[ 93 116 116 130 128]  A
[135  79 102  99 194]  J
[151 116 116 141  87]  V
asked: [ 93 116 116 130 128]
A
back: [ 87 141 116 116]
V

[ 93 143 104 139 165 130 142 148 149 133  91 142 120 126 124 125 123 145
 156 110 160 128 130  92 113 139 127 123 116  73 109 141 122 127 116 145
 154 135 132 127  98 137 139 135 140 141] -> L
[ 96 107 104 117 125 139 151 108 122  88  79 150 137 132 100 131 101 113
 118 134 117 150 131 120 142 127  95 120 119  97 134 130 133 144 113 111
 136 112 136 109 112 148 142 135 158 139] -> C
[143 126 139 114 104 117 114 142  93 128 152  99 132 108 137 143 133 104
 115 104  98 128 126 117 136 139 127 127 152 144 154 153 141 117 163 107
 120 148  96 141 130 112 125 119 119 130] -> N
[ 88 138 114 127 153 123 136 125 142 112  78 126 116 146 110 139 141 137
 155 120 148 137 114  95 113 121 116 116 116  65 110 146 119 143 114 145
 143 128 139 114 104 137 132 129 144 121] -> E
[146 110 138 141 137 155 120 148 153 149 138 153 120 138 142 104 109 142
 150 106 163 117 137  97 127 150 131 118 116  83 108 116 120 105 107 145
 122 127 126 142  93 142 134 137 109 128] -> M
back: [104 114 139 128 143]
E
asked: [ 88 138 114 127 153 123 136 125 142 112  78 126 116 146 110 139 141 137
 155 120 148 137 114  95 113 121 116 116 116  65 110 146 119 143 114 145
 143 128 139 114 104 137 132 129 144 121]
E
back: [148 120 155 137 141 139 110 146]
E
has: [148 149 133  92 142]
no
back: [116 121 113]
E

[142 142 148 151 103 131  94 121  73 107 128 119 133 156 177 116 129 163
 135 107 190 172 131 128 165] : B
[110 151 179 122 189 119 133 116 132 172  96 164 144 133 114 134 101  92
 107 107  72 131 125 120 151] : U
[135 102 173 132 189 119 164 116 132 172  96 164 144 133 114 134 101  92
 107 107  72 131 125 120 151] : Q
[113 111 113 111 157 120 165 136 183 150 126 142 122  98  82 138 129  91
 122 150  61 149 126 126  90] : G
[115 114 202 189 163  89 134 129  94 139  99 179 130 132 187 109 136 126
 132 112 102 148 131 108 150] : D
[118 120 191 176 158  97 129 127  97 139 103 169 132 134 177 113 131 127
 129 112 109 148 109 112 150] : T
[119 119 200 129 156  93 126 127  87 135 101 173 132 138 191 109 134 132
 132 109 116 155 131 110 156] : F
[110 137 179 122 189 119 148 116 132 172  96 164 144 133 114 134 101  92
 107 107  72 131 125 120 151] : K
[114 128 110 105 156 125 161 134 182 151 127 138 124 101  78 140 126  91
 120 147  65  85 125 128  93] : X
asked: [110 137 179 122 189 119 148 116 132 172  96 164 144 133 114 134 101  92
 107 107  72 131 125 120 151]
K
asked: [135 102 173 132 189 119 164 116 132 172  96 164 144 133 114 134 101  92
 107 107  72 131 125 120 151]
Q
back: [133 119 128 107  73 121  94 131]
B
has: [127 129  97 158 176]
no
has: [127  97 138]
no
back: [132 173 101 135]
F
asked: [115 114 202 189 163  89 134 129  94 139  99 179 130 132 187 109 136 126
 132 112 102 148 131 108 150]
D

[128 102 123 146 110 126 147 133 119 130]  mudi
[145 185 166  56 161 153  95  91 137 138]  vela
[128 102 123 146 110 126 112 116 117 139]  razil
[116 121 114 144 120 112 136 142 130 121]  Takos
[139 137 144 107 136 143 121 113 126 135]  vukup
[126  91 115 161 104 122 155 139 119 129]  bidud
[114 111  96 172 120 100 133 161 130 113]  nuno
[114 105 161 125 133 147 121 116 120 136]  lak
[134 135 113 116 133 136 123 120 127 132]  Mok
[113 145 114 135 140 110 113 144 140 116]  Zisuz
[113 112 105 161 118 108 137 151 127 118]  Fofe
[129 150 135 109 142 131 113 121 134 127]  devom
common Fofe razil: 
[112]
asked: [114 105 161 125 133 147 121 116 120 136]
lak
back: [161 105 112]
Fofe

[138 155  87 144  68 140 106 151] -> Y
[ 93 163  68  87 144 127 145 113] -> Z
[119  81  68  87 140 127 165  91] -> H
[119  81  68  87 144 139  93 165] -> S
asked: [138 155  87 144  68 140 106 151]
Y
back: [165  93]
S
has: [144  87]
no
has: [144  69 140]
no
asked: [119  81  68  87 144 139  93 165]
S
has: [113 145 127]
no

[127 135 116 116 137 126 128] = R
[152 135 137 116 137 138 128] = W
[152 135 137 116 137 126 136] = P
asked: [152 135 137 116 137 138 128]
W
asked: [152 135 137 116 137 126 136]
P

[143 150 117 123 123] -> zor
[ 98 197 113 125 119] -> Suti
[143 150 122 123 123] -> tife
has: [117 123]
yes
asked: [143 150 117 123 123]
zor
has: [143 150 121 123]
no
has: [197 112 125 119]
no

[192 167  95  95 184 164  58 137 110 154] = Buri
[ 80 119 136 130 198 163 141 132 162 152] = Bemut
[127 115 197 102 152 117 125  76 163 161] = Gef
[127 115 197 102 152 117 125  73 163 161] = nini
has: [152 116]
no
back: [ 73 125]
nini
asked: [127 115 197 102 152 117 125  76 163 161]
Gef
has: [132 141 163]
no

[108 140 165 113 107 126 168 121  68 147 130  93 132 107 129 127 123 150
 128 153 126 136 110 131 105] : liv
[141 124 103 145 134 127  90 133 128 128 121 157 128 140 149 135 133 106
 147 109 123 128 143 128 148] : famak
[136 131 105 151 129 139 128 157 161 111 128 158 134 130 153 147 125 127
 159 128 118 134 129 134 146] : bara
has: [107 125]
no
asked: [141 124 103 145 134 127  90 133 128 128 121 157 128 140 149 135 133 106
 147 109 123 128 143 128 148]
famak

[133 137 130 141 128 133 120 129 128 134 119 114 137 116 109 140 145 117
 114 115 129  70 126 156 145 115 128 129] : razin
[136 125 130 132 124 138 125 131 138 135 127 123 126 137 132 136 130 144
 125 149 122 163  76  88 129 120 104 127] : paf
[123 132 141 161 131 120 121 126 132 114  94 158 120 159 136 130 123 130
 144 134 117 122 159 127 125 128 138 121] : Gito
[134 116 127 130 133 133 129 133 122 127 151 131 132 130 121 128 144 124
 125 131 126 142 127 141 150 144 128 131] : bofar
[135 126 134 118 114 122 157 127 134 125 134 129 129 124 125 141 127 109
 118 148 136  78 135 120 120 112 143 121] : mamo
[127 136  95 134 112 112 129 124 133 133 140 122 138 148 125 117 116 100
 128 112 124 151 146 113 138 117 130 125] : bivo
[115 129 149  97 118 119 134 135 129 134 149 169 129 158 129 147 121 114
 122 119 133 134 134 135 140  99 117 124] : Tenot
[127 136  95 134 112 112 129 124 133 133 140 122 138 148 125 117 116 109
 128 112 124 151 146 113 138 117 130 125] : Kur
[134 116 127 130 133 133 129 133 122 127 151 131 132 130 121 124 127 125
 126 139 123 124 144 133 141 156 124 137] : sab
has: [136  78]
yes
has: [ 95 134 112]
yes

[152 178 164 133 122]  Pob
[155 208 168 135 147]  Ref
[140 126 112 121 115]  femal
[ 92 121 139 126 112]  sode
[155 155 126 130 135]  Bel
[168 208 168 135 147]  bodam
back: [126 140]
femal
back: [112 126 139]
sode

[172 114 113 108 137  85 108] : noneg
[176 104 117 136 143  92 104] : Rav
[106 117 136 143  92  95 125] : kad
[106 153 123  70 110 124 143] : riko
has: [113 108]
yes
has: [153 122]
no
has: [ 70 123 153 106]
no
back: [ 92 143 136 117 104]
Rav

[161  71 142 125 102 109 147 134 115] : kupop
[ 88 164 125 149 125 145 105 126 124] : Rupor
[145  63 149 133  86  97 136 108 106] : dab
[157  94 129  81 152  69 139 149 144] : tup
[133 167 122 139 137 140 107 133 131] : somup
[133 142 119 103 159 112 129 148 145] : zopam
has: [125 145 105 126]
yes
has: [115 134]
no
common dab somup: 
[133]
asked: [ 88 164 125 149 125 145 105 126 124]
Rupor
back: [126 105 145 125 149 125]
Rupor

